(in the rows, 128 means zero)
These are runs of 7 systems, one row a step. Runs of the same system follow the same rule from any start.
trace 1, K_595 (11 x 26):
[[123 125 115 118 114 132 136 114 125 142 186 164 110 128 157 117 149  96
   83 158 105 127  91  85 135 110]
 [110 110 150 121  93 104 107 109 165  92 156 121 132 156 118 112  96 125
   91 167 132 120 155 136 116 180]
 [ 95 127 121 155 119 132  98 153 181 115 106  61 133 101 169 133 128 118
  130 130 131 156 134 150 161 109]
 [109 117 115 139 119 152 110  89 109 164  73 109  96 146 103 147 125 133
  137  76  86 123 175 145 126 119]
 [150 140 155 121 126  81 165 157  69 159 114 120 147 134 148 135 101 147
  175 133 102 139 105 165 107 100]
 [159 157 118  96 133 148 157 115  97 113 112 152 102  69  99 166 164 139
  120 154 146  81  87 150 119 147]
 [133 123 113 121 164 141 125 163 131  85  95 175 161 142  99  51 113 139
  138 144 167 129 107  88 100 135]
 [148 159 119 151 166 172 108 127 195 158 210 160 160 124 137 141 165  99
  147 100 135 142 119 110 138 153]
 [120  56 154 123 127 106 150 115 121 117 144 141 105 186 150 140 127 128
  107 106 163 129 189  56 181 148]
 [ 91 121  94 147  82  98 118 136 136 161 181  95 107 144 189 126 154  98
   85 182  81 164 114 119 105  76]
 [ 99 126 145 114  88 103  93  81 132  91 134  66 114 132  71 147 105 175
   96 140 113 105 185 194 106 174]]
trace 2, K_992 (11 x 26):
[[127 146 139 148 102 140  91  90 127 158 104 100 124 127 114 146 103 101
  150  91  62 109 123 164 191  65]
 [143 157 185 120  77 114 155  85  83 175 112 165 107 127 154 153  67  92
  137 131  92 109 100 160 156 121]
 [182 128 146 120 124 142 183 111  88 123 139 182 126 100 142 114  93 104
  119 171  89 134  46 128 110 178]
 [156 133  88 106 156 142 120 102 140  84 148 174 171 126 130 101 142 167
  128 185  86  90  82  99 108 207]
 [106 126  80 117 165 146 118 129 167 119  83 156 145 149 173 141 175 186
  154 135 150  92 164  86 110 223]
 [ 85  41  94 140 148 143 138 153 164 139  91 119  87 169 170 132 174 127
  106 100 138 158 206  66 102 168]
 [ 53  68 119 129 104  75 121 172 135 125 161  60 106 159 176 109 155 140
   72 129 134 177 179  96 115  65]
 [ 69 145 156 104 102  89 131 182 110 111 138  40 103  60 121 135 138 158
   82 114 170 155 135 190 110  41]
 [131 147 179  93 140 137 125 180 125 123 109 106 136  53  38 114 119 109
  134  50 109 113 107 203 127  26]
 [177 180 196  98 115 115 117 130 156 183 176 197 167 122  70 150 122  63
  174  83  95  51  98 176 165  55]
 [222 175 185 129 100 115 162 108 110 166 152 238 128 164  91 158  95  55
  180 172 193  75 100 143 125 163]]
trace 3, K_520:
[[137 106 115 148 153 157 119 121 138 122 171 108 116 124  84 143 161 110
  112  94 145 149 153 116 148 112]
 [111 140 161 128 119 130 104 116 118 112  89 116 144 124 106  93  68 137
  132  96 123 121 129 143 168  94]
 [140 148 137 144 135 175 133 111 153 165 161 129 115  83 139 165 148  89
  126  94  94 144 105 155 146 130]
 [159  89 143 115 128 141 145 107 103  97  85 149 123 131  81  98  87 118
  120 127  72 112 113 133 121 151]
 [141 152 100 140 117 130 126 132 146 132 131 115 147  96 198 148 145 115
  146 181  84 123  62 134 157 120]
 [128 107  96 121 137 156 132  86 120 115 110 165 111 152 113 116 137 151
  108 156 117 112 148 102  76 222]
 [115 109 115 149 116  84 143 176 122 130 100 110 140 155 223 102 110 126
  149 180 139 174 110  95 128 107]
 [ 85 112 104 118 120 121 108 104 153 122 206 109 104 150 119 147 180 153
   68 142 147 130 184 110  96 165]
 [ 82 132 184 116 105  81 143 189 112 118  68 112 133 130 137  85  65 146
  133 118 199 159 152 154  91 103]
 [118 112 119 115 148 132 129 173 174 155 209  98 112  90 107 181 224 103
  104  84 129 128 151 145 116  74]
 [123 134 200  66 122  93 125 137 101 105  74 158 157 138  42  94  69 168
  153  76 127  60 157 170 121 113]]
trace 4, K_688 (11 x 26):
[[134 118 125 147 139 146 113 177 185 130  75 107 147 112 101 109 123 102
  164 111  97 142 132 181  77 132]
 [147  98 115 112 133 116 138 142 143 173 136 120 124 135 127 184 192 117
  155 106  49  93 145 157 114 109]
 [163 138 145 113 110 113 138  83  92 167 147 203 134 184  93 129 109 113
  148 137  89  82 130 123 108 146]
 [182 131 103 144 131 109 150 118  95 103 189 143 147 138 151 125 134 117
  128 214 136 143  67  92 143 137]
 [147 168 101 135 166 154  96  94 116  64 149 117 154 108  69 126 136 170
  129 134 205 116 117 111 177 145]
 [125 112 146 154 159 140 136 149 135 110  70 103 140 124 187 137 109 142
  169  85 190 155 145  95 214 128]
 [ 65 112 143 150 114 158 125  98 115 163 147  93  67 119 130 142 126 115
   72  54 148 183 182 115 152  98]
 [ 81  83 192 118  64  81 120 151 143 107  88  95 112 145 124  80  48 101
   86 135  99 148 153 160 107 100]
 [ 88 181 102 118  82 122 113 145 141 151 114  86 108  61 155 136 150 126
  104 175  67 120  77 204  70  84]
 [155 123 104 106 166 161 116 135 151 124  81 159 173 114  73  91 127 150
  169 110  16  95 106 171  51 181]
 [170  97 107  89 160 103 169 130 140 153 177 168 153 141 201 196 214 158
  160 149  49  68 111  97 134 179]]
trace 5, K_148 (11 x 26):
[[ 95 128 127  87 111  96 108  98  99 107 120 119 146 128 144 109 117 187
  110 136  56  79 111 124 160  94]
 [ 68 176 108 111 126 141 132 121 122 143 128 167 108 112 187 114 148 164
   93 150 187 125 121  87 103 156]
 [136  49 129 125 177 117 151 170 160  98 169 122 148 151 148 121 159 145
  118 112 131 168 160  77 121 174]
 [101  98 159 114  86  95 104 126 180 106 124  58 111 120 138 174 132 129
  107 129 110  98 178 174 158 132]
 [122 144 156 145  95 137 153 154 128 154  83 134  74 112 120 146 107  82
  124 133 210 155 150 171  71 146]
 [198  89 128 146 170 128 163 172 106 131 149 104 139 108  73 143 150 103
  168 107  95 164 111 166  97 103]
 [137 176 158 103 112 129 104  79  94 132 119 122 137 102  60 149 100 149
  138  95  90  66 117 186 162  93]
 [124 202 143 119 128 146 140 127  94 180 140 227 133 129 142 102 116 106
  139 117 180 117  82  92 128  88]
 [153 105  87 138 174 134 110 106 131 130 234 160 172 182 105  93 161 130
  119 129  75 143 115  62 134 121]
 [ 85 148 130 126  86  83  60  78 155  75 140 100 162 168 150 107  89 164
  108 177 144  87 147 108 197 121]
 [ 95 122  73 173 113 155 122 140 158 125  83 133  75 140 187 123 150  88
  100 182 224 163 133  65 129 135]]
trace 6, K_352 (11 x 26):
[[128 129 139 133 135 127 111 147 164  96 157 106 169 115 108  86 100 138
  123 144  94 159 111 166  81 162]
 [ 99 119 126 116 126 128  96 159 191 116  58 103 149 113 148 127 133 138
  154 111 100  90 144 149 142 120]
 [ 89 105 130 120 134 149 127 134 154 177 126 157  96 149 144 141 166 102
  113  72 132 120 175  90 130 107]
 [149  73 130 125 128  93 156 128  75 143 176 126 115 171 104 124 138 120
  111 130  85 150 137 107 114  90]
 [141 148 133  96  91  79 155 128  83 125 114 135 119 118 137 142 123 149
  131 195 118  88  94 161  97 125]
 [118 176 113 115 153 154 134 164 129 121  96 167 130  92 103 103 143 142
  135 136 203 121 105 133  74 142]
 [161 134 120 138 180 136 104 142 149  97 161 120 179 135  83 129 152 143
  166  96 165 118 137 110 181 105]
 [137 122 175 131  93 101 126  85 124 125 127 126 121 164 146 164  87 118
  137 126 166 102 160 119 213 138]
 [106 138 148 165  89 133 135 119 129 141 163 126  98 131 165 100  84  77
   84 160 162 198 112 122 110 131]
 [126 154 110 158 122 138  90 128 138 120 139  65 154 102  88 103 107 130
  134 136  63 164 102 192  98 100]
 [111 133 112 127 133 156 124 131 135 144  25  94 113  87 164 167 143 148
  162  89  94 106 132 157 156 125]]
trace 7, K_899:
[[136 128  85 166  96 133 102 103 127 116  69  77 105 120 137 149 130 105
  135 177 110 119 112 150 160 107]
 [132 156  83 151 129 175 129  99  89 168  81 156  91 118 120 117 136 104
  129 129 110 136  96 122 102 107]
 [154 113 112 123 149 136 153 111  78 129 133 144 144 123 129 104 118 147
  131 131  39 138  81 119 115 131]
 [123 129 129  80 134 134 132  93 120 101 119 177 133 112 131 121 132 167
  104 141  97  67 106 101 143 172]
 [ 99 122 136  97 163 143 140 158 166 128 148 194 152 133 166  89 142 138
  114 110 151 128 128  69 107 163]
 [102  76 142 110 145 105 126 161 185 121 174  99 149 145 146 136 160 155
  116 106  99 139 179 129  99 168]
 [ 83  92 137 114 106  89 126 154 145 110  83  86 101 146 153 149 136 152
  117 128 186 117 195 121 134 124]
 [107 137 131 139 120 114 156 183 122 173 136  97  91 104 147 164 168 103
  124 114 184 162 142 147 105  66]
 [128 133 157 130 106  94 133 134  71 134 138  68 112 118  64 127  95 137
  124 110 118 158 139 196 105  65]
 [166 189 164 120 103 106 140 121  82 114  89 126 135  87 112 151  84 130
  164 159 170  98  75 181 166  99]
 [176 185 161 133 136 172 123 110 140 162 151 204 143 116  63 119 102  65
  154  97 138 107  90 150 135 110]]
trace 8, K_520, 11 rows:
[[141  81 126  98 127 104 139 161 146  82  98  91 120  97 134 158 164 132
  126 152 111  89 122 140 154 116]
 [ 90 163 123  85 132 133 120 135 136 149 105 189 136 121 146 113 148 156
  126 123 128  72 116 109 105 129]
 [161 122 144 128 156 105 161 154 119 160 167 167 159 167 150 131 132 128
  172 128 135 140 129 113  98 152]
 [155 106 127 133 107  95 116 119 133 107 147 124 122 175 105 149 137 107
  130 171 174 101 153 109 157 119]
 [ 98 188 102 152 119 139  95 119 115 140 121 130 126 137 112 104 123 131
  127 141 193 138 126 124 117  91]
 [130 124 116 162 164 146 124 129 109 139 147  84 135 134  97 132 135 148
  147  80 140 183 161 136 122 122]
 [116 101 162 128 118 132 125 109 117 114 101  88 110 116 121 146 102 126
  117  83 117 129 154 136 197  98]
 [113 157 156 114 120 165 135 109 124 148 150 152 107  73 128 124 113 102
   89  94  99 130  90 142 145 103]
 [173 113 150 118 148 145 153 132 125  98 141 140 148  92  94 111 105 122
  131 126  73 136  83 154 115 163]
 [161 116 108 125 124 138 120 133 172 100  89 132 142 107 155 142 142 110
  150 173  92  88  90 133 159 153]
 [116 131  81 128 127 147 116 106 141 151 101 180 126 162 160 108 147 133
  133 165  93 102 123  90  87 175]]
trace 9, K_688 (11 x 26):
[[ 81 144 129  73  99  81 126 127 106 131 135 107 125 109 159 152 155 190
  105 139  86  78 131 149 120 104]
 [120 172 136 117 131 155 145 118 114 149  88 195 138 119 139  90  83 142
  141 138 121 129  98 141  62 194]
 [147  73  95 113 169 134 159 174 160 101 177 129 135 102 158 131 197 130
  106 151 105 146  99  94  98 161]
 [114 159 142  90 138 118 102 122 162 124 147 182 148 159  78 142 154 155
  134 112 190  50 181 121 121 160]
 [156 121 124 171 126 124 160 167 136 166  97 167 118 165 192 138 129  73
  173 159 201 160 124  93 125 133]
 [130 116  93 158 146 144 109 130 111 128 193  96 102 138  36 122 172 111
   93 109 172 169 163 115 108  67]
 [149 123 193 120 103  51 125 173 119 107  84  89 164 156 109 129  70 136
  186 125 166 111 156 176 161  80]
 [136 189 125 157 115 170 152 110  75 195 128 108  77  54 141 175 135  89
  131 101 115 163  76 179 140  60]
 [166  69 176 117 151 142 121 118 133  84 145 126 165 124  48  68  64 108
  118  77  25 142 112 145 142 124]
 [128 157 155  93  78  84 123  97 158 126 173  99 140  89 217 205 147 136
  124 175  65  62  89 163 206 133]
 [137 173  90 155 128 232  94  29 129 127  73 205 110 125  95  88  82 105
  115 137 102 105  96 107 129 208]]
trace 10, K_992:
[[130 104  90 155 185 179 129 153 157 140 156 129 131 119 120 110 171 114
  124  90 125 180 128  98 102 136]
 [108 106 133 127 105  80  83 114 154 108 163  88 152 186 107 135 129 148
  124 134 130 108 190 129 150 115]
 [109 156 139 146 120 129 147 159 112 143  78 100 100  96 173 149 123 119
  147 122 213 157 127 138 156  85]
 [130 105 136 147 119 164 120 108 119 129 150 112  99 113  49  98 104  82
   86  96  74 171 123 157 103  98]
 [148 169 150 117 117  69 108 129 114 134 153 116 197 143 151 129 103 154
  179 150  89  93  93 153 174  76]
 [156 168 147 120 111 181 160  89 116 139  90 168  75  63 116 182 127  98
  122 136 173  94 104 163 139 184]
 [164  84 118 140 163 150 134 124 118 124 110 196 162 185 100  48  89 109
  149 116  66 145 108  78  98 154]
 [134 150  88 136 123 103 110  95 164 138 214 121 153 150 210 184 187 150
  131 194 117 108 123  99 157 176]
 [ 95  92 122 120 122 133 149 125  95  76  16 115  80 135 117 111 101 173
  106 148 217 136 179 115  90 205]
 [ 94  81  62 163 191 174 121 171 154 149 147  91 143 114 173  83 177 124
  113  71  56 212 113  73 123  69]
 [ 59 126 176  85  58  49  81  92 153 115 177  57 119 145 117 172 124 174
   77 126 103  75 210 185 148 114]]
trace 11, K_595 (11 x 26):
[[105 150 107 141 151 162 114 111 153 147 112 111 138 118 153 146 141 171
  153  99 110 137 155 147 103 193]
 [126  74 135 118 167 126 177 165  98 137  92 115 121 125 155 138 141 160
  148  81 116 163 156 113 112 142]
 [122 119 116  83 146 125 156 150 110 160 157 154 121 107 136 137 182 142
  111 116  66 102 105 126  85 106]
 [103 128 170  68 127  93 144 160 141 104 147 167 139 124 104 106 125 158
  103 129 169  94 144 136  80 155]
 [104 136 134 126 136 145 119 195 193 122 139 128 126  89 117 111 161  84
  111 114 182 138 124 132 114  84]
 [121 113 143 127 126 132  91 117 157 148 143 151 125 175  55 122 138  99
  125  78 138  99 185 115 140  86]
 [133 157 166 144  90  71 131 142 106 169 170 125 136 165 150 146 105  96
  151 135 166 143 133 134 163  56]
 [148 139 108 148  77 131 117  65  86 114 131 103  66 123  76 169 133  92
   92 183 160 111 122 147 151 107]
 [137 144 111 166 116 111  88 109 101  76 104  92 164 153  97  65  61 139
  142 177 126 154  99 139 144 100]
 [153 194 115 176 142 195 106  62 130 138 134 106 138  82 138 158 105 130
  153 111 118 151  91 161 183 168]
 [163  67 135 146 149 151 169  96  69 105  50 141 112 148 154 112  73 135
  150 110 102 156 123  81 171 177]]
trace 12, K_148 (11 x 26):
[[146 151 113 141 120 111 107 102 112 131 138 112 157 154 113 135 117 153
  163 153  95 113 127 154 123 135]
 [132 141 120 115 116 124 138 112  92 112  92 156 112 124 137 119 118 132
  120 167 162 102  99 100 147 120]
 [104 101  91 133 159 139 133 143 108 135 133 125 121 139 144 100 157 147
  114 109 114 161 130  81 112 103]
 [110 130 136 128 133 117 115 104 135 113 153  87 146 126 160 149 121 174
  130 119 111 135 148 138 156 163]
 [118 116 160 117 101 136 151 129 146 117 101 148  89 101 159 139 111  95
   97 143 167 126 125 123 143 160]
 [126  88 121 137 144 142 140 174 157 140 134 116 121 122 113 109 142  96
  121 110  98 170 136 140  70 121]
 [147 156 143 122 128 115 108 118 140 114 125  93 158 108  96 157 119 157
  163 125 105 100 132 197 126 152]
 [142 152 150 103 116 139 149 131 107 143  79 195 102 115 113 133 122 102
  138 129 175  81 111 124 131 116]
 [133 113 103 128 160 123 133 149 105 169 171 155 141 165 109 107 161 128
  137 104  88 146 130  99  86  83]
 [126 163 136 120 116  89  97  78 108 105 186 103 162 147 121 146 116 183
  131 150 123 100 137 141 167 140]
 [105 134 130 121 107 134 136 131 123 106 110 162  93 123 148 111 121  99
   86 162 222 122 117  74 161 111]]
trace 13, K_352:
[[135 176 111 142 138 157 136 124  86 206 109 169 114 129 108 130 140 105
  164  95 108 133 104 142  91  72]
 [210 108 113 142 164 140 178 137  79 141 117 121 113 112  99 190 166 121
  178 124 127 132 113 147 126 140]
 [184 132 101 130 126 157 137  75 110  94 119 171 102 117 103 158 146 104
  122 186 155  82  91 105 160 177]
 [147 155  91 168 150 150 105  86 131 102 150 152 160 172 137  99 108 149
  147 178 172 152 126  85 123 210]
 [111 123 130 149 126 116  87 113 191  71 161  57 160 135 139 134 116 162
  121 150 157 152 172 148 142 207]
 [ 36 107 137 130  99 137  77 115 180  90  99  77 116 124 157  88  89 138
   67 107 123 142 169 114 167 128]
 [ 40 125 140 124 121 124 108 137 144 176 166  98 136 126 186 102 124 143
   93  61  55 176 151 117 125  68]
 [105  84 178  81 115 104 173 157  92 173 112 110  99  99 126 141 123 134
  112  62  21 133 133 175  90  77]
 [153 102 128  72 140 129 196 186  95 168  83 193  98  82 142 134 176  95
  131 123  66  81  58 123  87  73]
 [209 141 106  96 173 136 165 149  98 168 133 239 148 151  58 140 184 113
  186 134 127  58  99 118  65 131]
 [228  98 107 130 160  90 159 151 112  87 108 169 151 187  86 161 161 130
  201 199 224  78 135 100 129 180]]
trace 14, K_899, 11 rows:
[[123 147 141 130 114 126 124 103 133 164 183 137 129 142 129 141 126 123
  119 125 105 134 138 146 102 151]
 [142  91 143 127 115 112 142 132 122  88 100 125 124 142 123 105  93 119
  116 161 145 137 127 118 132 149]
 [124 143 105 123 137 149 115 150 173 131 129 131 128  93 137 139 172 103
  127 137 124 107 105 135 130 110]
 [109 130 121 141 136 132 110 120 113 144 112 125 137 164 101 100 111 153
  140 102 114 145 161 132  90 129]
 [161 109 129 127 130 107 161 132 107 122 116 118 130 125 168 169 141 142
  156 150 129 119 115 126 158 144]
 [109 124 133 114 125 148 123 111 123 144 147 160  96 128  93 118 143 105
   87 103 138 110 140 106 130  94]
 [121 145 127 135 138  99 128 149 115 106 161 102 169 130 154  95 107 159
  133 154 129 174 104 130 111 126]
 [135 129 139 117 125 151 129 107 148 114 106 117 100  93 100 171 141 128
  121 119 140  98 148 168 133 179]
 [108 121 145 139 133 132 127 156 136 147  94 148 139 145 159  86  97 101
  143  99 140 150 123  96 151  78]
 [144 142 124 130 107 104 124 109 137 158 185 112 132 137 132 173 154 125
  137 157  75 114 130 172  99 141]
 [134  99 131 120 118 125 136 118  94  85  67 147 103 153  85  95  94 127
  114 149 179 118 142 103 124 135]]

Name the system that made each run.
trace 15 (2 x 26):
[[175 135 187 128 127 121 149 114  94 126 160  98 135 107  61 156  91 126
  143  93 118 143 133 200 132 134]
 [183 138 147 128 134 140 129 123 124 100 118 162 155 111 117 118  97  91
  158 134 129  97  68 112 212  94]]
 -> K_992
trace 16, 2 rows:
[[ 94 127  77 131  97 139 100  71 125 139 131 106  88 140 124 146 159 140
   85 161  77 110 151 134  98 154]
 [102 128 135 128 116 103 166 148  69 136  77 103 114 121 179 111  93 167
  129 148 133 173 121 144  79 140]]
 -> K_520
trace 17:
[[121 126 154  97 106 133 158 137 142 170 147 151  91  90 147 165 153  92
  102 113  89 106 117 157 102 125]
 [150 103 164  79 123  81 161 168 107 109 127 176 140 144  96 101 117 128
  128 150 122  93 111 130  85 122]]
 -> K_992
trace 18, 2 rows:
[[127  95 134 145 134 121 130  95 114 136 208  88 136 139 167 145 132 130
  106 100  64 168 129 106 190 108]
 [ 81 148 128 130  70 126 114  63 113  97 130 106  83 124 146 130  96 140
   57 181 161 128 137 127 141 161]]
 -> K_899
trace 19, 2 rows:
[[146 118 141 150  91  71 108 160 164 148 134 112 135 189 126 161 137  83
  169 160 174 109 177 147 133  91]
 [127 159  79 154 104 107  98 104  95 138 126  80  99 152 107 174 168 130
  138 162 181 112 151 133 155  64]]
 -> K_595
trace 20, 2 rows:
[[155 109 155 127  88  74 121 118 137 131 145 166 139 205 127 133 106  90
  148 171 146  89 151 107 152 124]
 [126 159  85 166  90 108 100 119 145 121 143  88 116 135 168 161 152 108
  127 211 179 131 114 129 148 112]]
 -> K_595
trace 21 (2 x 26):
[[149 118 139 117 113 118 139 139 110  98 103 147 104 129  75 114 118 107
  115 157 180 109 124 133 109 123]
 [140 160  88 149 166 150 116 140 126 147 159 148 160 135 115 103 152 128
  153 126 128 149  98 106 111  97]]
 -> K_992
trace 22:
[[150 143 137 144 135 175 130  90 150 170 160 189 118 144 118 141 125  80
  131 105 121 128 130 117 122 173]
 [178  68 108 166 133 119 139 127 129 103 126 104 139 169 128 125 118 109
  151 170  93 164 131 120 118 171]]
 -> K_352
trace 23:
[[137  65  95 145  99 122 137  92 110 118 132 104  59 163 109 170 168  97
   81 172 145 127 170 102 131 144]
 [ 83 140 100 134 142 104 127 144  61 118 117 111 139 152 150  66 110 190
  117 133 164 180 119  79 115  71]]
 -> K_992
trace 24:
[[140 123 131 138 115 129 128 161 175 123 102 145 119 136 127 131 133  86
  143 160 185 123 139 134 102 156]
 [128 124  91 159 131 134  79 122 152 113 140 110 131 163  80 113 143 108
  129 143 157 130 153 113 132  99]]
 -> K_352
trace 25 (2 x 26):
[[111  89 109 145 137 118 131 106 104 114 139  90 120 157 163 134 133 168
  111 127 138 165 164  85 152 149]
 [ 84 133 149 104 100 108 125 103 125 111 182 107 115 107 140 124 119 154
   64 140 109 134 126 134 123 141]]
 -> K_352
trace 26, 2 rows:
[[122 123 105 148 132 136 130  99  75 105 132  99 101 127 104 123 125 149
  101 141 166 160 135 109 133 122]
 [117 119 134 146 146 136 136 143 118 111 124  84 134 100 156 124 119 137
  127 102 146 171 119 118 180  98]]
 -> K_148
trace 27 (2 x 26):
[[118 105 112 124 142 148 118 150 166 110 129 118 129 102 120 117 156 112
  110 120 103 124 116 120 135 109]
 [ 93 145 112 131 124 122 104 122 125 138 106 110 141 143 142 118 122 168
  141 120 123 130 150 135 109 132]]
 -> K_899
trace 28:
[[ 98 125 121 121 141 122 140 160 127 163 132 122 123 118 169 140 163 141
  130 100 127 143 140 115 116  96]
 [134 122 153 127 133 127 142 101 117 130 172 117 122 133 120 158 119 148
  120 111 126 139 161 145 119 184]]
 -> K_148
trace 29:
[[162 116 133 143 128  80 128 124 104 116 182 130 156 193 119 122 118 129
  150 163 172 133 140  93 155 108]
 [145 174 122 158 121 128 127 103  75 108 128  96 108 112 106 151 114 138
  132 153 221 148 119 140 166 103]]
 -> K_688
trace 30, 2 rows:
[[121 163 116 123 118 158 113  95 119 151 134 160 110 116 103 128 138 111
  111 120 121 101 109 127 135 104]
 [162 137 130 144 149 136 141 120  92 125 131 130 154 124 114 110  99 141
  157 125 109 157 100 139 117 142]]
 -> K_520
trace 31:
[[103 135 156  99 123 171 155 111 112 151  67 165  83  83 134 144 118 126
  109  78 133 104 131 137 132 150]
 [160  96 143 112 153 125 168 159 109 143 169 164 146 114 139 102 133 106
  124 116  63 145  70 107 122  96]]
 -> K_520
trace 32 (2 x 26):
[[142  95 128 132 137 157 161 117 100 133 104 123  89 107 119 141 127 120
  115 109 107 151 129 138 111 156]
 [124  98 121 111 129 113 142 139 116 102 122 115 131 110 151 112 131 135
  110 147  80 123  92 113 150 100]]
 -> K_520
trace 33 (2 x 26):
[[110 125 160 140 101 148 111  88 128 124  92 148 113 152  96  91  59 106
  111 111 139 133 154 129 130 152]
 [123 119 105 165 132 117 124 167 162 142 159  81 146 124 196 126 143 109
  141 150 102 186 105 127 128 107]]
 -> K_352
trace 34:
[[157 127  87 146 111 106 127  83  86 125 167 108 119 161 100 150 145 142
  126 189 100 123 129 141 101 146]
 [112 150 123 133 139 109 118 121 105  68 136  76 157 102 147 110 107 194
  123 156 160 154 112 131 151 148]]
 -> K_595
trace 35, 2 rows:
[[111 145 118 147 145 132  88 146 180 132  90 125 176 154 149 102 109 145
  180 108 131 128 152 131 128 144]
 [121 102 132 152 110 133 123 111 152 185 132 132 100 177 149 164 139  90
  135  95 100 138 185 123 127 134]]
 -> K_520
